rotation steps, each row followed by its count of steps
The counts run from 0 to 740.
[130 122 109 181 122 118 170 140  82 100 149 154 103 130 104 133 131 161
 157 159 149 162 156 138 132  81 122 174 171 132 112 151  96 109] | 270
[137 118 159 133 143  82 195  85 135 105 135 147 131 157 155 147 111 126
 134 148  83 150  86  76 144 123 104 130 141 157 162 127 130 114] | 440
[146  81 177 124 172 161 154 126 131 127 121  94 122 122 104 111  96  95
 123 109 110 133 112 119 144 157 148 119 187 108  94 121 190 130] | 317
[149 112 131 115 138  81 189 105 117 111 101 137 142 142 168 103 119 111
  67 142 135  89 147 117 137 135 130 121 157  82 143  92 153 110] | 260
[124 155 150 100  78 129 144 140 169 143 179 140 104 131  73 113 118 173
 134 139 157 171 139 136 140 144 122 142 136 124 172  91 146 160] | 11
[124 102 147 128 137 142 140 137 124  85  94 106 106 138 107 145 163 176
 128 126 147 127  98 129 150 108 125 133 116 173  92  62 144 191] | 347
[127 162 114 162  99  87 197 116 163 106 169 141 100 130 120 123 108 104
 145 150 134 157 151  99 115 119  97 150 167  78 152 114 123 128] | 708
[167 147 110 169 131 101 146 139 138 171  90 111 110 129  74 105 133 150
 136 135 158 140 170 109 130 143  83 126 168 114 139 115 106 111] | 180
[134 159 127 161  56 116 146 126 115 137 103 113 114 140 127 126 160 148
 148 187 178 169 158 120 108 128 110 157 153 110 142 107 115 109] | 67
[142 136 138 168 144 158 141 142 113  55 121 130 165 172 138 115 158 156
 126 132 153 119 124 131 119 100 133 144 113 140  66 123 156 166] | 229
[149 136 150 124 131 133 140 129 152 122  76  83 119 148 115 120 169 179
 105 116 157 138 131  88 143 142  90 129 130 147 124  56 155 159] | 145
[107 138 139 119  87 119 139 146 126 112 171 144 123 154  76  98 134 145
 114 126 176 124  81 152 111 150 133 110  77 102 148 119 129 179] | 16
[137 140 117 136  84  77 151 151 121 119 131 133 196 118 136 110 153 135
 112 174 159 131 131 128 128 124 123 150 130  66  85  87 103 124] | 573
[123 162 115 173 118 171 133 111 100  85 176 123  83 175 107 131 134 127
 111 114 143 169 156 134 100 131 129 148 102 123  92 131 107 161] | 740
[126 132 145 159 146 177 131  74  90  76 166 136  88 185 119 133 118 113
 107 102 119 174 145 141 115 118 137 144 114 142 100 143  89 133] | 739
[129 171 106 139 113 151 132 157  82 125 142 140  95 190  99  90 151 121
 107  99 174 143 130 145  97 154  93 145 107  98 131 133 126 130] | 566
[147  90 137 155 165  96 178 115  96 145  77 132 104 116  87 117 119 116
 130 130 117 108  86 128 137 121  86 109 167 138 164 145 126 101] | 176
[144 118 147 126 113 162 118 131 104 130 145 105 119 178  68  91 141 157
 105 112 148 142  86 157 107 179 152 100  89 128 135 128 151 167] | 251
[160 137 104 150 173  75 177 117 124 151  94 147 104 134  94  93 119 120
  86 113 136  96 157 117 134 131  80 117 148  97 140 100  94 107] | 529
[146 129 149 180 167 148 149  97 138 107 108 113 118 182  98 108 126 131
  93 101 149 101  82 110 112 133 123  79  88 145 130 159 132 162] | 290
[133 135 130 136 146 125 189 105  77  99 118 128  84 174 157 129 123  90
  78 103 103 113  92 108 113 122 102 120 117 126 158 142 141 126] | 59
[116  57 157 132 130 133 144 110  72 107 122 133 123 104  95 138 115 115
 127 153 112 136  84 173 153 133 171 118 162 119  99 132 126 116] | 311
[109 152 134 162 102 168 128  96 113  80 153 136  79 159  93 122 127 125
 114 114 161 155 154 163 107 125 152 124 114 102 105 124  81 151] | 156
[136 144 189 107 161 146 171 111 153 102 139 151 119 178 118  90 115 110
 113  78 123 135 113  90 161 124  95 108 154 137 156 130 177 121] | 323
[143  97 140 126 138 120 145 107  65 102 169 161 158 152 144 137 133 148
 109 153 100 183 129 164 151 121 169 167 140 147 106 118 104 105] | 541
[155  93 102 146 130  88 163 123  86 127 159 162 143 142 104  98 118 151
  97 162 141 117 110 182 104 136 171 123 117  94 156 158 113 131] | 602
[138 118 138 181 164 163 176  99 103  72 134 127  98 162 139 132  96  85
 133 103 120 129 130 106 110 109 114 134 164 118  77 157 135 109] | 469
[131 169  93 146 112 119 163 153  92 120 152 138 118 182 110 131 167 164
 127 130 139 159 103 101 106 115  61 163 109 155 138 114 116 142] | 679
[157  68 144 143 160 130 159 135 127 125 137 110 126  91  79 105  90 112
 129 129 115 128 129 129 145 141 158 116 206  97 114 121 168 124] | 316
[149 131 137 157 104 124 127 135 154 107 122 117 187 153 116  84 153 157
 124 155 202 122 147 137 111 125 151 117 118  77  87 111 129 143] | 224
[144 126  95 171 135  74 177 147 124  95 135 122 143 152 133 127 146 167
 104 155 150  96  95 119 105 114 118 118  90 124 143 114 127 180] | 640
[158  83 123  92 162 119 147 118  77 130 119 121 131 151 113  87 115 108
  58 114 124 101 108 157 132 175 154 102 126 101 132 116 162 137] | 255
[149 109 153 141 138  89 182 111 169 139 120 135 105 126  90 105  99 163
 146 142 135 125 134 114 157 111 133 111 179 129 198 140 153 129] | 557
[135 137 165 150  92 147 114 118 142 114  94 117 174 168 126  78 144 125
 114 144 191 109 134 131 117 150 152  99 110  78  83 122 136 128] | 223
[152 109  88 134 151  94 191 156  68 146  95 112  90 128 110 132 141 132
 114 135 118 137 118 118 123 128  90 155 184 136 156 113 156 113] | 411
